One turning vector, and how many steps it has turned
The counts run from 0 to 137.
[100  65 119 144 136 164 100 119 112 137 131  98 178 149 129 103 155 106
 147 118 117  88 190 113 112 143 105 164 133 103 124 139 115 150  91 114
  90 101 115 131 133  92 110  73 102 117 166  69 149 160 132 105 141 105
 122 135  66 145] : 74
[136 124 165 124 154 181  89 145 136 133 150 132 153 116 116 123 111  65
 129 149 172 143 147 124 119  91 131 168  87 133 108 171 154 156 102 104
 156 120 111 129  61 130 112 162  77 153 141 139 121 125 119 143 139 109
 110 139 140 174] : 1
[ 91  97 106 137 124 127 123 117 143 170 117  75 170 145 132 108 135 150
 170 144 120  92 181 102 109 116  85 157 141  85 118 156  99 121 118  73
 159 108 128 114 121 105  82  70 153 139 146 116 158 166 136 134 135 103
 120 130  83 144] : 75
[133  80 159 102 140 160  77 139 129 153  98 158 130 106  97 149  80 116
 147 149 136 137 129 163 165 111 145 167 112 137  97 116 118 131  85  79
 116 165 178 109 104 172 137 123 139 170 100 109  95 168 134 165 103 102
 117 122 148 130] : 10
[130 167 148 130 126 149 156 107 131 157 138 108 131 142 149 102 148 151
 161 138  68 136 114  73 109 150 153 126 105 134 125 137 103  60 104  91
 140 123 141  86 125 104 136 139  67 108 198 156 114 135 152  82 146 118
 120 146 123  90] : 60
[142 109 163 117 130 158  96 174 144 148 157 151 146 126 118 162  97 113
 134 165 140 112 128 162 162 105 143 175  83 148  93 206 123 146 108 107
 129 142 165 110  79 159 132 136 117 152 109 129 130 129 108 170 117 108
 141 111 126 165] : 5
[117  87 129 143 155 150  98 136  97 132 158 163 169 131 134 126 114  93
 127 128 119 108 118 170 124  93 152 134 163 166 138 152 165 120 127 103
 102 134 156 104 147 112 126 153 137  93  77  63 121  98 132 164 134 147
 177 130 141 189] : 26
[116  97 141  89 179 194 100 123  84 102 158 168 145 139 119 112 105 105
 125 126 121 147 127  91  79 120 135 107 164 143 131 123 156 118 122 142
 126 108 102  99 140  83 130 169  73  95 173  98 107 137 117 112 148 120
 140 149 132 148] : 126
[140 135 126 106 133 148 154 141 143 144 159 158 123 144 120 127  97 140
 143 132 136 146  78 147 145  90 201 137 111 160  95 147 113 133 116  78
 166 128 148  78 103 191 119 135 127 194  96 112 131 151 134 148 121 109
  49 165 121 159] : 103
[118  98 126 118 139 184  89 161 119 120 188 146 154 186 110 112 136 129
 150 114 101  85 153 106  90 150 152 118 183 143 147 125 138 117 114 129
 107 107 117  98 154  90 111 151  93  86 160  80 127 120 137 115 112 141
 157 120 132 162] : 131
[135  96 176 154 139 213 103  83 117 120  92  91 145 107 103 111 151 145
 168 169 127 137 149 110  81 117 145 142 100 147 141 149 122 141 124 131
 174 142  99 120  88 117 133 132  78 125 143 142 140 122 153 147 129  88
 171 123 149 147] : 58
[100 118 104 101 156 136 189 126 133 174 146 146 140 121 140 110  37 171
 147 155 154 167  81 106 124 100 157 114 136 109  87 129 111 108 133  73
 146 132 145  98 157 137 102 121 148 141 118 121 110 148 124 153 152 106
  98 176 132 124] : 19
[139  99 142 121 162 137 152 189 161 133 165 132 174 159  99 141 140 124
 135 115 184 109 118 121 149  86  95 136 147 111 114 138 129 107 122 109
 201 149 117  94 106 111 122 158  92 152 130 150 141 132 119 169 136 162
 155 144 107 172] : 106
[129 137 100 128 131 163  97 127 149 137 163 146 165 123 110 140  78 105
 158 140 139 142 142  83 117  80 112 145 174 118 133 103 148 113 116 115
 142 100 125  99 146 114 105 165 119  73 133 123  85 101 125 142 107 172
 112 143 171 139] : 28
[118 141 139 140 152 134 111 103 104 152 162  99 107  86 166  87 123 125
 119  89 100 152 102 130 152 142 144 165 108 158 114 136 111  86 111  52
  94 132 156  76 134 159 151  90 106 160 110  73 115 147 134  94 176 163
 115 131 113 123] : 82
[128 144 110 163 136 139 159 135 128 110 163 116 183 130 150 117 152 133
 150 200 120  80  88  91 131  82 108 132 183  93  92 115 140 104 135 145
 187 133 109 104 125  75 135 152 138 132 142 141 139  83 116 125 121 123
 141 147 105 138] : 44
[161  97 145 149 132 138  97 106 118 120 131 156 143 132 133  83 197 106
 156 153  96  83 138 138 153 119 170 124 125 135 145 128 162 139  85 127
 105 164 172  91 150 122 174 117 129  71 115 116 173 105 150 116  94  95
 141 115 120 130] : 52
[110  88 125 130 144 122 140 113 105 172  83 129 170 105 139 154  63 135
 168 165 148 153  91 150 133  89 131 131 133 122  92 131 117 110 130  59
 146 162 160 116 108 136 121 114 157 175 119  98  83 139 147 156 136 109
 127 159 129 118] : 14
[139 113 168 174 126 160 115  85  99 129  99 112 154 103 151 109 173 120
 154 152  81 134 142 148 111 115 166 120  91 164 135 171 132 122  96 112
 124 153 156 102  74 113 166 109 111  99 138 130 150 112 138 116 107 105
 181 126 125 138] : 57
[134 118 108 124 145 148 125 133 100 141 197 179 141 131 162 122  97 108
 118 106  95 133  97 145 140 114 171 128 169 158 125 132 151  83 122  87
  94 123 180  77 166 119 157 144 131  88 111  91 115 111 126 129 143 158
 138 131 128 143] : 25
[130 131 122 132 143 149 156 103 136 100 169 129 154  98 154 145 121 157
 143 185  91 114  78 105 143  96 146 151 153 107  69 131 126 105 142 145
 194 134 140 102 122 116 162 161 159 168 115 153 119  83 100 131 109 101
 106 141 134 137] : 45
[110 117 126  92 132 219  63 125 105 102 183 167 127 143 111 143  96 132
 143 135  74 141 147 116  86 123 170 135 164 164 121 140 138 130 105 146
 109  97 136  90 133 134 135 168 129 125 115  96 117 120  93 121  92 111
 141 125 132 169] : 130
[115 123 162 105 137 125 137 152 116 168 142  91 132 138 163 113 153 111
 115 148  77  78 118  87 118 173 111 175 145 118 118 150 129  39 114 111
 154 128 150 123 153  79 156 131 104 108 173 157 126 144 102 105 157 130
 144 120  94 120] : 65
[132 139 155 163 143 138 101 128  87 153 147 113 132 106 151  67 164 100
 126 135 137 111 117 164 149 127 153 159 126 151 132 162 135 115 131  81
  89 131 126  89 118 145 132 100  89 137  80  52 134 147 155 115 178 159
 168 122 106 155] : 83
[109 118 142 116 132 149  66 146  99 149 132 117 149 133 141 103 137  60
 115 138 106  86 170  99 128 149  98 170 157  89 117 132 158 105  91 131
 111 104 130 139 139  80 152 111  88 101 203 105 102 162  96  93 144 105
 127 112 116 121] : 69
[110 109 115 118  96 150 109 127 168 139 159 110 159 134 135 158 101 181
 186 134 104 131 129  99 112  94 115 162 174 121  90 128 117  74 127  93
 162 127 165  99 136 114 109 147 174 112 112 156 141 102  87 155  79 131
 155  99 129 154] : 133
[144  80 160 141 133 181 112 144 106 134 102 157 194 144  95 138 122 126
 175 194 165 117 131 139 109 105 135 118 129 137 120 128 123 180 113 132
 122 181 138 132 109 114 120 119 125 124 123 111 101 113 151 156  98 103
 175 148 140 140] : 115
[121 145 153 139 143 179 109 125 147 147 166  70 153  84 126 122  91  91
 138 133 155 143 131  85 135 117  84 186 112 108 107 128 113 116 120 111
 164 108 105 114 120 132 116 121  94 153 104 123  78 119  96 133 173 156
 120 138 161 132] : 85
[124  91 130 166  91 157  95 116 136 125 111  71 161 120 116 121 150 145
 182 147 142 137 157  88 114  87  80 140 185 104  98  90 129  93 124 114
 151 142 136 110 116  84 133 101 132 101 131 154 147 113 106 132  90 173
 167 107 133 135] : 137
[129 156 135 145 106 101 154 184 147 182 173 156 171 143 151 132 136 110
 132 144 104  97 104 184 141 108 158 156  97 130 113 197 114  99 103  84
 145 148 172 106  85 139 136 145 116 148 131 114 129 131 123 138 115 123
 140 117  93 151] : 4
[102  98 120 143 132 119 110 128 100 162 122  93 179 128 157 132 147  91
 130 135  92  70 162 123 111 116  89 184 153  75 117 159 131  82 120  98
 148 121 127 142 126  75 135 112 140 139 196 109 123 118 138 114 152 101
 143 120  96 147] : 70
[145 101 105 111 107 198 121 133 156 123 140 135 167 171  91 145 113 135
 158 102 134 161 137  58 106 128 112 147 175 149 114  66 122 106 108 134
 133 103 132 113 123 106 119 126  87 107 156 132  99 130 111 100  83 166
 121 143 142 117] : 33
[138  99 153  97 145 162  69 161 119 168  91 176 128 136  87 113  97  81
 156 146 157 125 146 130 144 132 125 151 117 132 113  94 139 143  78 106
  66 163 149 106 130 154 142 117  99 121 138  86  90 181 151 127 101 106
 110 147 149 101] : 11
[144  71 164  82 167 182 143 130 117 128 118 139 127 138 116 118  78 138
 146 150 171 167 118  66 101 129 134  92 149 129 108  98 153 129  97 117
 137 124 129  98 152  82 148 124  78  75 146 149 111 153 112 129 132 116
 113 170 142 125] : 121
[125 141 172 166 131 152 102 147 120 153 156  70 161  86 117  90 142  75
 141 178 177 133 137 137 130 104 102 170 117 126 124 162 134 145 132 109
 126 114  99  98 101 125 112 105  94 116  76  83 123 131 123 144 174 146
 151 129 133 152] : 84
[126  85 160 102 161 165 137 156  94 130 179 168 140 144 129  94 113 119
 119 150 147 133 100 154 120 135 151 111 146 159 111 153 136 135 109 109
  81 123 150  92 145 100 141 123 106  84  85  87 140 148 118 139 165 127
 156 152  90 171] : 21
[112 181 122 132 134 107 147 173 144 177 174 152 167 180 136 102 130  87
 129 109 103  92 128 121 138 120 147 159 122 110 138 160 112  72 122  80
 148 128 138  94 128 132 113 167  80 151 175 107 104 142 143 116 148 154
 109 159 112 130] : 3
[130 136 124 135 160 157 133 157  65 105 171 130 173 161 118  80 180 118
 141 184 127  84  90  96 134 110 135 132 199 128 119  94 138 118 136 177
 150 129  96 103 135  95 132 141  96 124 157  85 118 121 141  88 129 115
 157 151  94 152] : 43
[107 128 144 128 129 132 121  85 142 152 151  74 116  80 149  98  88 117
 125  96 144 171 122  86 162 118 107 165 107 104  97 123 126  75 116  54
 153 114 141  78 136 130 123  99 124 142 115 115 124 147 107 125 160 165
  84 138 135  99] : 81
